[-80  59 -75  62  73 -78  68  66 -79 -75  68  67  81  61 -74 -72 -74  73
 -75 -71 -73 -71 -77  74 -78  61  66  71 -75 -80  63  64 -75  56 -47  55
  53 -62  55  48  67  54] = G
[ 71 -57  74 -60 -68  78 -69 -63  80  74 -68 -66 -86 -61  69  75  72 -76
  71  67  66  71  73  80  78 -59 -62 -67  71  78  63  64 -75 -79  63 -79
 -79  79 -75 -73 -82 -76] = T
[ 51 -43  56 -46 -51  57 -54 -45  60  61 -50 -50 -66 -45  47  54  55 -61
  51  47  47  47  56  62  61 -44 -49 -54  49  57 -46 -30  50  56 -47  55
  53 -62  55  48  67  54] = P
[ 71 -57  74 -60 -68  78 -69 -63  80  74 -68 -66 -86 -61  69  75  72 -76
  71  67  66  71  73  80  78 -59 -62 -67  71  78 -56 -59  74  81 -62  77
  72 -76  74  69  83  74] = Q
loc: [59] | G, 1
q: [ 71 -57  74 -60 -68  78 -69 -63  80  74 -68 -66 -86 -61  69  75  72 -76
  71  67  66  71  73  80  78 -59 -62 -67  71  78 -56 -59  74  81 -62  77
  72 -76  74  69  83  74] | Q

[-70  62 -73  33  20 -51  48 -80 -64 -34 -26  74  -5] -> B
[ 63  15 -31  64   9  -1  33  57  20 -51  60  41  43] -> D
[ 61 -73 -51  33  48 -26 -34  20 -64 -70 -80  -5  73] -> S
[-34  48 -51 -70  20  -5  73 -80 -26  33 -73 -64  62] -> J
order: [ -5  74 -26 -34 -64 -80  48 -51  20  33 -73  62 -70] | B
after: [41] | [43]
loc: [61] | S, 0
gone B: [ 62  33 -64  74  20 -34  -5 -51  48 -73 -26 -80] | [-70]
order: [-26 -70 -80  73  33  48  -5  20 -51 -73 -34  62 -64] | J
loc: [15] | D, 1
order: [ 62 -64 -73  33 -26 -80  73  -5  20 -70 -51  48 -34] | J

[12 17  2 20]  W
[24  7 17 13]  K
[ 36 -64  47 -74]  E
[ 10 -60  23 -59]  U
[-59 -64   7 -94]  R
[-50   6 -65  88]  H
[ 23  10 -59 -61]  F
[26 -6 21 20]  M
gone M: [-6 20 26] | [21]
loc: [-94] | R, 3
order: [ 10  23 -59 -61] | F

[ 72  36 -14  12  57  37 -23 -14 -81  60   8 -13 -19  41]  Y
[ 59  12  11 -14  49  57  36 -14 -23  72 -24  41  37   8]  N
[-13  12  37 -14  60  57  36 -14 -23  72 -18  41  37   8]  Z
loc: [11] | N, 2
order: [  8  37  41 -18  72 -23 -14  36  57  60 -14  37  12 -13] | Z
q: [ 72  36 -14  12  57  37 -23 -14 -81  60   8 -13 -19  41] | Y
gone N: [ 57  41  36  59 -14  72  11 -23 -14  49   8  37 -24] | [12]

[-2 -1 35  3 30 -1  1 32 24  1  0 25 28 27 33  6 -2 30  1 -4 30 27  1 29
 29 -2  0  1] : Rul
[32 -8 32 29  0 32 32  2  3  2 -2 -1  3 28 27 -2 -7 -4 -1 34 28 24 90 34
  4 -3 31 31] : duvi
[-3 27 38  4 33 -5 31  5 -9  1 -4 25 28 -2 86 11 25 30  4 -6 28 -4  1  1
  2 27  1  0] : bigi
[ 0 29 -1  0 29  0  0 29  1  0  0 30 29 29 89 -1 29  0 29 32 29 29  0 29
 29  0  0  0] : tume
[-2 -1 35  3 30 -1  1 32 24  1  0 25 28 27 33  6 -2 30  1 -4 30 27  0  0
  0 28 29  0] : vove
[28 28 32 32  0 30 30  1 -3 30  2 26 -2 27 87 33 28 31 -1 -4 31 -1  1 -1
 28 -2 29 31] : Vumir
[-1  0  3  0 32 -7 29  3 25 28 23  1 31 31 36  4 -2 27  5  1 25 -2 -1  3
  4 31 31 -3] : gabaf
[28 28 32 32  0 30 30  1 -3  1  2 26 -2 27 87 33 28 31 -1 -4 31 -1  1 -1
 28 -2 29 31] : Dobez
[31 30 23 -2 26  6 -1 25  6  1  5 30 28 28 90 -7 32  1 24  2 32  2  0 27
 26  0 -2 31] : gapu
[-1 29  3 -1 32 -8  0 32 -4 -2 -7 31 31 32 90  4 -2 27 34  2 24 28 28 32
 34  2  2 -3] : gebo
[ 2  0 34 27 -3 35 28 -4 35 30 34  1 -1 -1 36 22 32 30 -5 31 32  2  0 -2
 -4 29 28  2] : sika
order: [-5 -4 -4 -3 -2 -1 -1  0  0  1  2  2  2 22 27 28 28 29 30 30 31 32 32 34
 34 35 35 36] | sika
q: [-2 -1 35  3 30 -1  1 32 24  1  0 25 28 27 33  6 -2 30  1 -4 30 27  1 29
 29 -2  0  1] | Rul
gone Vumir: [-2 -1 26 28 27  0 -3 87  1 -1 28 30  2 32 30 31 28 30 33 -2 31 28 -1 31
 32 -4  1] | [29]
q: [-1 29  3 -1 32 -8  0 32 -4 -2 -7 31 31 32 90  4 -2 27 34  2 24 28 28 32
 34  2  2 -3] | gebo
order: [24 28 28 32 34  2  2 -3 -1 29  3 -1 32 -8  0 32 -4 -2 -7 31 31 32 90  4
 -2 27 34  2] | gebo

[-86  65 -35  35  69  66  84  60  40 -16 -42  63 -85 -25  25 -47  22  57
 -41 -25 -19   3  51  54 -41  42 -87 -12 -66  80]  mozi
[-82 -74 -47 -18  11 -42  12  20 -67 -64 -52 -48  64 -40   0 -36  29 -17
 -10  68  14  64  74  30 -21 -13 -76  43  -4 -12]  gemim
[-49  56  10  38 -68  34  10 -14  57 -84 -13  58 -20 -74  40 -28  26 -20
 -57  10 -88 -85  23 -57  90 -66 -48 -44 -57 -65]  dobo
[-11 -86  84 -32  42 -39 -23  19 -32 -55  67 -90   9 -42   5 -89  64 -41
  31  24 -78  66 -64 -79 -12  82 -12  18   7  52]  gil
[-35 -23  -7 -46  54  70  79 -37  20 -73  -8 -77  39 -88  67   5 -86 -43
  40  72  61 -80  15 -30  24  72 -45  65  16 -45]  kadi
[ 46 -67  30  77 -71 -53  66 -78 -33  57 -67  38 -27  20  49  43  15 -74
  55 -70 -80  -7  71 -92 -57   5  -8 -18  81 -70]  luza
[-15 -46  75  83  30   8  78 -51   5  78 -19 -13 -62  46  78  66 -52 -75
 -51 -85  75 -26  21 -42  22 -44   0  17  33  28]  tafo
[-17 -10  11 -52  14 -82  74  30 -13 -20 -67  68 -40  12 -12  -4  29 -64
 -36 -76 -42  20  64   0  64  43 -18 -47 -74 -48]  devu
[ 40 -29  49  23 -85  63   1  -5 -63  -4  91  35 -31 -61 -24 -63 -78   8
  -4 -85  45  64 -85 -62  47  14 -88  38 -92 -14]  rud
[ 66  26  79 -12  40 -51 -35  44 -65  38  73 -67   3 -44  19  72  33  15
 -16  36  82 -27  81  51  91  27  54  68 -33 -73]  Roki
[ 20  44  54 -17   8  -6  40  -1   3 -84  15  -1  45 -45 -31  56  55  54
  50 -27  11 -44  68 -61  -9   9 -44  69 -82   1]  Mefi
loc: [73] | Roki, 10
loc: [-89] | gil, 15
q: [-35 -23  -7 -46  54  70  79 -37  20 -73  -8 -77  39 -88  67   5 -86 -43
  40  72  61 -80  15 -30  24  72 -45  65  16 -45] | kadi
after: [31] | [24]
order: [-10  68  14  64  74  30 -21 -13 -76  43  -4 -12 -82 -74 -47 -18  11 -42
  12  20 -67 -64 -52 -48  64 -40   0 -36  29 -17] | gemim

[-32  16   7  51   1   4  32  12  24  19 -47 -11  32  17  -2  -4  17  10
 -15  23 -16  37  -3  22 -22  14  11   6 -49  -4  27  32] = X
[-32  16   7  51   1   4  32  12  24  19 -47 -11  32  17  -2  -4  17  10
  15  26 -16  37  -3  22 -22  14  11   6 -49  15  49  32] = L
[-32  16   7  51   1   4  32  12  24  19 -47 -11  32  17  -2  -4  17  10
  15  26 -16  37  -3  22 -22  14  11   6 -49   1   8 -19] = C
gone X: [  6 -22  37  17   1  14  27  16  -3 -11  10  24  17  51 -32  12  22   4
  32  23  -4 -15  11 -47   7 -49  19  -4  32  32  -2] | [-16]
gone L: [-32  19  22   4  32 -49 -11  15  10 -22  17  32  15  51  12  -2  11  37
  24  26  17  32 -47   6  -4  16 -16   1   7  -3  49] | [14]
gone X: [-47   4  -4 -16  12  27 -22  10  17   6  51  32  17   7   1  37  -2  -4
  14  11  32  32  22  -3  19  23 -49 -15 -32  16 -11] | [24]
q: [-32  16   7  51   1   4  32  12  24  19 -47 -11  32  17  -2  -4  17  10
  15  26 -16  37  -3  22 -22  14  11   6 -49   1   8 -19] | C

[ -9  30  -5  47 -10   8 -46  41   7 -20] : Lifog
[ -1  26  33  87  10 -47  27 -31  28   8] : Suv
[ 23  11  31  40 -15 -80 -66  -1  57 -40] : rez
[  1 -11 -31 -35  45 -15  37 -45  -5  47] : ber
[ 12  -8 -75  31  58 -22 -37  13  11 -62] : fego
[ 13 -23 -46   4 -10 -10 -65 -86   3  97] : Vobiz
after: [-45] | [-5]
loc: [26] | Suv, 1

[ 70  85 -26 -20 -28   9  23  56  43] -> tad
[ 60  -1  32 -14 -36  -3 -47  59  44] -> lusu
[ 10  -5  -8 -68   2  51 -39 -33  -2] -> Pese
[ 27  40  -1 -37  21  23  43 -19 -32] -> ropep
[  1 -59 -15  39  46  -8 -36 -38 -17] -> toko
[ 10 -31   9  14 -14 -25   8  17 -38] -> vuv
[ 31 -13   9  54   6  26  32   9 -17] -> rere
[ -4 -25 -28  16  12   3 -62 -24  -2] -> vevu
[-12   1  20 -53   6  60 -31   3 -26] -> Veluk
[ 27  40  -1 -37  40  23 -36 -19 -39] -> piduf
[ 11 -39  51  -5  -2  -8 -33 -68   2] -> Vonur
order: [-37 -32 -19  -1  21  23  27  40  43] | ropep
q: [ 10 -31   9  14 -14 -25   8  17 -38] | vuv
gone rere: [ 54  26  31 -17   9   9 -13   6] | [32]
loc: [54] | rere, 3
order: [-68   2  51 -39 -33  -2  10  -5  -8] | Pese
loc: [20] | Veluk, 2
gone Veluk: [-26 -53 -12  60  20   6   3 -31] | [1]

